Each path is a new rotation, seen through one point. The rows after it are directions, each followed by how far the rotation turns it, in degrees each step (0 if it stays put).
Each turn is a multiple of 5 degrees from 10 to 175, or 0.
Each row of a path follows its step; steps can be skipped.

step 7: [  6.6 -15.5   8.5   6.1  15.8   2.8 -14.1   8.7  -9.8  -8.5 -11.8  -5.8
   9.7  -6.5 -10.0 -14.7 -16.6  13.8  28.0  22.1  17.5  -8.9  -4.4 -15.1
  -1.1  13.7 -12.3   4.9  20.0   4.8 -10.8   5.4 -14.5 -11.0 -15.8  -1.8
   3.2   4.0 -17.4  18.0  -3.6 -10.4   1.1  -0.7  17.2  -4.1  21.9  -7.8
  15.1   7.5  -4.4 -27.3  -4.6  -4.1   1.1  -8.6 -20.2 -12.7 -26.1   3.0
  -4.3 -34.0  -1.8  28.3  -0.1  10.1  14.7  19.8   2.9  -4.7 -24.9]
step 8: [  1.9 -15.5   6.3   2.3  23.8  -4.2 -11.3  14.6   6.9   0.3 -25.4   8.8
  12.0 -23.2 -18.5  -8.2   9.4 -25.6  16.9   5.3  16.3   0.6  -7.5  -8.7
  -8.7 -14.2  -2.2 -12.1  -0.5 -21.6 -13.9  19.9  -6.7 -21.3  10.2  -4.3
  -5.8 -12.9 -13.0  -2.7   4.5 -10.2  -1.0  -3.2  12.0  -0.1  -9.3  10.9
   8.0  21.2 -12.9  -9.4   4.0 -10.7  12.1 -27.8   3.3  -7.9 -23.3   1.7
  20.4 -34.1  -4.9  10.8  19.5  -7.3  -1.1  20.6  22.4  11.2  -6.6]
step 12: [  9.4 -24.0  19.6   0.4  28.6  -2.5   0.7  -6.9   5.3   7.7 -33.2   7.1
  15.8  -2.5  -0.5  -1.3   5.1  -1.0   9.5  12.4  -1.0   9.8  14.1 -21.2
   5.4   9.4   2.8  11.3  -4.0  -5.3  -3.1  -3.6   4.0 -13.4 -39.3   9.8
  10.3  -1.7 -13.4  12.4 -31.8 -11.5  11.8 -25.7  19.5  16.6  -7.4   4.8
  -2.8   1.8   7.5 -14.6  -3.0   2.3  10.8 -11.5  24.2 -16.1 -20.2   3.7
   7.6  -7.0  -3.2  -5.3 -28.0 -21.5  -6.3  12.1  -8.7   1.2 -12.1]
step 13: [-17.7   5.5  24.1   1.5  12.9  -7.6  15.2  -6.1  -9.1   6.1 -30.5  -0.7
   3.9  13.6 -18.0  -0.6  -0.8  -4.0  24.6   8.7 -11.8  11.4  31.8  -2.7
   1.8  -2.4   2.9   6.8  -9.3  -3.8 -17.3  13.6   9.8 -36.2 -17.5  12.9
   4.9 -23.8   8.5  21.5   5.6 -10.5  13.2  10.7  12.1   5.0  12.3   0.2
   4.7   4.3  13.1  -3.8   7.2  -6.6  16.4 -15.5   4.4 -21.2 -17.9 -14.6
  11.6  -4.9  13.6   2.9   2.7 -16.4  11.1  -4.9  17.1   2.0 -28.9]
step 14: [-25.9   5.2  21.8   2.8  -9.7  -9.7  -7.3   1.7  -1.4  -1.8 -11.9  24.3
  25.7  -3.4   1.6 -13.8 -21.6  -7.7  16.4   3.7   3.7  -2.4  14.4  -6.5
  14.5   2.8  -8.9   5.1 -20.2 -14.0   0.2  11.8   6.7 -14.2   5.3  15.5
   2.7  -9.3   9.9   9.6  -8.4   7.0  -1.6  -7.2  16.4  -0.4   1.2   1.0
   9.8  13.8   4.0  36.4  -8.3 -10.9   5.9   2.7  -7.1 -19.1 -24.3 -15.3
  -3.2   1.3   1.2  23.0   8.2  -0.7  42.0   7.7  29.4  10.8   0.0]
step 15: [ 26.2  13.9  14.0  -1.1   6.8 -14.0  -4.1  15.0  -0.6   9.5 -14.8   6.5
   4.3 -10.2  -1.5  -8.5 -12.5 -14.1  21.8   6.4  25.7  13.0  -2.4  -1.3
  -4.9   4.9  -6.7   6.1  -6.3  -1.0   5.3  -8.6  -2.9  -2.1  17.6  12.6
   6.2   3.0 -21.7   9.2  -1.1  20.9   2.0  -3.4  15.3  -0.1  17.1   7.2
   2.9 -17.7  22.5  26.9  -4.9   0.8  16.5   0.4 -13.5 -14.7 -31.0   0.0
 -25.4  -7.2  -4.5   9.6 -18.4 -10.9  28.5  36.4   3.4   8.5   9.8]
step 17: [-12.5 -21.6  -1.3   0.1  -1.6 -31.1  13.4  -7.6 -25.4   0.3 -14.1  18.4
   6.7  -2.4   6.2 -22.8   3.7  11.1 -19.3   5.9  -1.5  20.3  -0.4 -23.3
 -10.7  -9.5  13.1  -0.9   6.2 -17.5  -7.3  16.0   6.0   1.5 -12.5  31.9
   5.9 -25.9  -0.8  32.9   2.3   2.7   3.8   1.1  20.6   8.0  21.9  -4.2
   4.5  -1.0  12.3  -2.5 -12.8   4.8  -4.1   0.9  -0.7   5.2 -27.7  -4.2
  16.2 -18.2 -14.6  18.8 -10.4   0.9 -18.4   5.1  -9.3  13.3  -1.6]
step 19: [-15.6  -4.2   8.3  13.5   1.8   5.8  -8.4  -7.3   1.1 -15.7 -31.4   9.7
   4.2  -7.9  -3.5  11.1   1.4   4.1  33.2  14.6   0.2  -6.0 -23.3  -2.5
   2.0  -9.5 -11.5   2.7   5.9 -13.0  -4.8  10.1 -13.7 -12.2  -5.8  -6.3
  18.1 -10.4 -21.6  -7.1 -16.0  -2.5  11.3   4.0  26.0  -1.8  10.1  -6.8
  13.9 -22.3  11.1   0.1   9.9 -17.6  -2.7 -16.4 -26.4 -31.1 -24.6  18.9
  -9.6  -8.4  10.2  34.5   3.3  10.0   4.4  -0.8  14.3  -0.4   1.8]
step 24: [ -7.0  -1.2  31.3  -3.4  22.6  10.6  -3.4  -8.4  14.6   3.8 -28.7  -5.1
   7.0  -9.9  -9.8 -26.1   7.1 -23.3  22.1  16.1  15.2  -1.1   7.2 -18.9
   8.1  -7.6  -7.7  -3.8   6.1   0.8 -42.1  20.1  -9.5   7.8 -20.3  -4.4
  -1.2  -7.8  -9.7   2.3 -15.3 -14.4   8.9 -22.9  23.1  10.0   1.4   3.1
  19.7  11.4   6.4 -16.3 -17.1  14.1   7.7  -9.2 -11.0   4.7 -17.0  -2.2
   9.7   0.7  -1.0  15.1 -13.1   1.8  12.0   6.0  -4.7  -6.6 -11.0]
step 27: [ 10.8 -12.9   9.8  31.9  -9.4 -15.4   5.2  12.1  -4.6  -7.7  -9.5  19.4
  -0.4  14.6  -4.6  -4.6  -4.1 -27.6  15.1  24.9  12.5   9.2  16.7  -1.1
  -1.9   3.3   8.5   0.9   7.7  -6.6   6.1 -18.2 -14.8 -10.8  -0.4   6.5
  18.9  -0.6  -4.9  16.0 -30.7 -14.8  -1.1 -10.4  13.4  -1.9   5.4  10.1
 -16.9   0.6  29.2  12.1 -15.7   4.4   5.6  13.6  -5.9 -15.0 -33.2  11.7
 -21.3  -9.1  -2.1  24.3  -7.0 -19.9  13.9   1.5   6.1  17.2   6.7]
Speeds:
[ 2.3  3.4 -0.4  1.2 -5.4 -1.9  1.8  3.5  4.1  1.0  7.2 -0.3 -3.3  0.9
  0.5  5.2  1.8 -0.2  2.2 -0.3  1.9  5.4  1.8 -1.6  2.2 -2.1 -0.4 -6.0
 -3.9 -4.6 -7.1  4.1  6.4  1.8  0.8  0.4  1.4  6.0  0.3  0.2 -1.1  1.6
 -8.8 -4.0  1.3 -1.1 -1.1  1.8  0.6 -4.5  1.0  5.7  0.7 -3.7  7.7 -1.8
 -0.8  0.7  2.2  5.7 -7.7  0.5  0.9 -1.3  5.0  4.3  0.6  4.4  4.7  5.3
 -0.2]	65
[ 2.2 -7.9 -3.1 -1.3  1.3 -1.6  2.3 -4.0  5.4  7.6  0.2 -2.3  5.2 -3.0
  2.4 -1.6  0.6  4.7  1.6  3.2  3.8  0.0  2.2 -3.4  2.1  3.8  2.6  0.5
  0.6  8.7 -1.8 -2.2  3.7  3.2  4.5 -3.1  1.5 -2.0  1.0  3.5 -8.3  5.5
 -1.7  2.5  0.0  1.2 -1.1  4.9  4.1 -2.2 -2.8  5.0 -2.4  6.9 -3.4 -2.5
  2.3  0.3  1.1 -3.6 -2.5  3.7  1.8 -2.2 -1.8 -4.2 -1.4  7.3 -3.3  3.6
  2.6]	125
[-0.2  1.6  6.8 -3.1  0.2  9.2  2.9 -1.9 -4.0  4.7 -2.3 -1.7  4.7  5.8
  5.0  4.2 -4.4 -0.2 -2.9 -3.4 -5.9 -2.3  5.3 -1.1 -2.5 -0.7 -3.6  2.6
  0.9 -0.9  4.2 -0.3  4.2  2.0 -5.0 -1.4 -3.8  1.4  4.9 -2.8 -3.2  0.4
  6.9 -0.6  1.5 -0.8 -0.6  3.5 -1.9 -6.3 -1.5  2.0  2.3 -3.0  2.4 -5.7
  8.6 -5.0  1.4  2.7 -1.3  4.3  4.9 -1.3 -2.2  1.8  2.6  1.9  2.6 -0.4
 -1.2]	40
[-1.8  2.8 -2.2 -3.0 -3.1 -1.0  0.0 -2.3 -2.7 -1.3 -1.5  0.3 -3.6  3.3
 -1.9  1.8  1.5  3.9 -6.2 -3.4 -3.3 -7.4  6.8 -8.5 -0.4  1.8 -4.8 -5.3
 -1.7  3.7 -1.3  3.9  2.9 -7.2 -4.3  2.4  1.5 -2.7  1.4 -0.3  2.1  7.3
 -1.4  2.5 -1.8  0.0  2.0  2.4 -2.4  4.0  0.2  8.1  2.2 -0.1 -3.1  7.4
 -3.5 -1.8 -1.4 -7.2  3.5  1.4  0.1  0.1  2.7  4.0 -1.4 -1.2 -1.5  6.0
 -0.5]	90
[-0.5  0.2 -1.2 -4.0 -1.9 -8.7  0.8  2.6  3.9  1.6 -2.0 -1.7 -4.0  8.1
  4.7  5.9  3.8 -0.4  0.5 -2.6 -5.1 -0.7 -5.7  4.0  4.2  0.6 -0.8  9.1
  1.1  2.5 -1.0  4.0  0.9 -3.4 -0.6 -5.3  4.4  4.5  0.7 -3.2 -4.0 -7.5
 -4.1  2.2  5.5 -1.1  2.1  0.4 -0.7  3.1 -0.2  4.9  1.1  3.2 -4.7 -0.1
  4.9 -0.9 -3.8  0.5  1.1 -3.3 -0.3  1.1 -6.9  0.4 -2.7 -3.1  2.8  1.0
  0.5]	45
